A: rows in 3 groups, each row roughly a mix of its group's directions:
A (67 x 12):
[[-11  -6 -14 -19  -9  -8  -9  -7 -17  16 -32 -16]
 [  8 -13 -30   3 -12 -22  -9  16  13  -8  15  13]
 [ -2 -13 -29   2 -22 -26  13  15   2   4  13   7]
 [  0  20  27  -7  11  14 -13 -16  -5 -23  10 -16]
 [  6  -6   9  22   6   8   0  12  22 -11  26  25]
 [ 15  13 -20   6   2 -13  35   4  -7  15  14  -4]
 [ 17 -24 -10  14   8   0  13  17  10  10  17  25]
 [  4  15  28  -2  23  28 -12 -12   1  -8  -7  -3]
 [  2  25  26   7  20  22  13 -14  -5   7  -6  -8]
 [ -3  24   5 -16  -3  -3   2 -19 -19   1 -17 -29]
 [ 10  22  25 -14  12  17   0 -18 -10 -13  -4 -17]
 [-14  -2   2  13  -9   1 -19  13  24 -23  19  18]
 [  6  28   5 -20  -5  -6   2 -18 -15 -13  -9 -27]
 [ 13  30  20   9  25  20   0 -13   2  -3   0  -3]
 [ 10 -11 -11  15  -2  -7   2  18  19 -11  29  23]
 [  5  -6  27 -14  17  19 -18 -18 -12  -4 -13 -12]
 [  7   1 -25   2 -12 -14  22  20   8  -5  26  12]
 [ -3  -9  -8  20  -4  -5  -6  18  22 -11  26  24]
 [-13 -20  16 -11   5  18 -35  -1   4 -13  -9   6]
 [ -9   6   1 -18  -1   1   0 -15 -22  15 -29 -24]
 [  6  23  -3  -4 -12 -17  20  -5  -9 -15  26 -18]
 [  6   1  38   1  17  23 -11 -16   1 -11  -1  -3]
 [  5   0 -33   6  -8 -18  17  18   2   4  23   9]
 [-10 -18 -23  21  -5 -10   2  18  15  16   5  22]
 [ -3   4 -18  34   4 -11   7  11  17  15  14  17]
 [ 11   0 -33  -8  -5 -21  22   6 -15  17   3  -8]
 [-15 -30 -17  -8 -26 -21   2   7  -8  10  -8  -2]
 [ 20  15  -3  -1  23   4  26  -6 -19  15  13 -12]
 [ -2   4 -14 -17   4  -3   5  -9 -25  23 -24 -21]
 [ -4  11  15 -21   1   9  -5 -18 -16   1 -28 -22]
 [  2 -20  -2  20   3   4  -3  18  20  -3  19  29]
 [  4 -12 -30   6 -11 -21  -7  17  13  -8  19  15]
 [ -2 -19 -30   8 -15 -24  -5  16  11   3   9  14]
 [ -3  -2  -4  19 -19 -12   5  15  27 -15  17  21]
 [  1  -6  20  13   2  11 -14   6  21 -24  22  18]
 [  9  19  25   1  23  22  -4 -17  -4   5 -17  -8]
 [-10 -25 -17  -2 -20 -18   9   4  -9  24 -19  -1]
 [ -6 -27  -8  10  -3   2 -11  20  18  -3  11  29]
 [ 11  28  24  -1  22  22   1 -14  -2  -8  -1  -8]
 [ -7 -11  -9 -18 -15 -12  -9  -9 -13  10 -34 -14]
 [ 28 -10  16   8  14  14   9   5  14 -11  18  21]
 [ -7   9  -3 -19  -4  -4   0 -14 -23  11 -27 -26]
 [-13 -17   7 -13 -17  -3 -26  -8   2  -6 -31  -4]
 [ -9  22 -17   0   2  -4  22  -3 -15  28 -16 -14]
 [ -5  15 -18  -9   9   0  14  -3 -23  27 -15 -18]
 [  3 -24 -31   0 -15 -18   3  18   7   9  -2  16]
 [-15   5  27  -6  -2  19 -25  -6  11 -23  -9   1]
 [  0 -18 -30   6 -16 -22  -1  18  10   1  12  14]
 [  1  26  20  -5   4  11  30 -11 -14   1   4 -18]
 [  1  14  -7 -10  10   1  15 -11 -24  24 -19 -22]
 [  6   0 -28  11 -12 -22  15  16   9  -2  23  11]
 [  4  20   8  -1   9   0  18 -19 -21  19 -13 -24]
 [  3  21   4  31   6  -6  14   1  10  -1  31   4]
 [  1  34   6  -8  -2  -7   7 -19 -14  -4  -5 -29]
 [ 18   7  -8  22   5 -10  20   8  10  -1  33  12]
 [  4   7   5 -15  16   9   4 -17 -25  17 -21 -22]
 [  2   5 -16 -15   2  -9  12  -8 -25  23 -21 -20]
 [-17 -34 -11 -11 -19 -12 -22   9   1  -5  -4   5]
 [ -1  -9  36   1   2  16 -22 -12  11 -19  -7   4]
 [  9  26  -2   2   0  -5  13   3   3 -23  35  -4]
 [ -6  -6 -38  -1 -17 -22   5  19   2   6   8   7]
 [ -1  15   1  -3   7  -3  17 -16 -22  25 -17 -24]
 [ -4 -17  26  -4  -2  12 -31  -7  11 -21  -7   6]
 [ 21   5  18  -7  29  18   5 -14 -18   2  10 -11]
 [  6  33  -3  -2  -1 -13  16 -16 -15   3   2 -27]
 [ -7   2  12 -25  -1  10 -10 -14 -16   1 -32 -18]
 [  1  15  27  -5  14  19   4 -20 -13   7 -19 -15]]
one row of each group, then the others: which group is each in?
[ 16  37   7  15  15   1  17 -12  -1   4   8  -9]
U
[ 20  -8 -14  17  10  -9  28   8  -2  20  18  11]
L
[ -8  -9  28  -9   0  14 -27 -14   3 -10 -22  -5]
R

[-19 -22   5  12  -2  12 -20  14  20  -5   2  25]
L
[ 16  14  32  -7   9  19  -3 -13   5 -24   0  -3]
L
[  4 -23   7   0  -6   0 -25   8  16 -26  16  17]
R
[  3 -12  -8  18  -2  -3  -2  18  21  -9  26  26]
L
[-10  36   2  -1  -6 -10   2 -16 -11  -4  -1 -28]
L
[  7  12  20   7  27  27  -8 -11   3  10 -21   3]
U
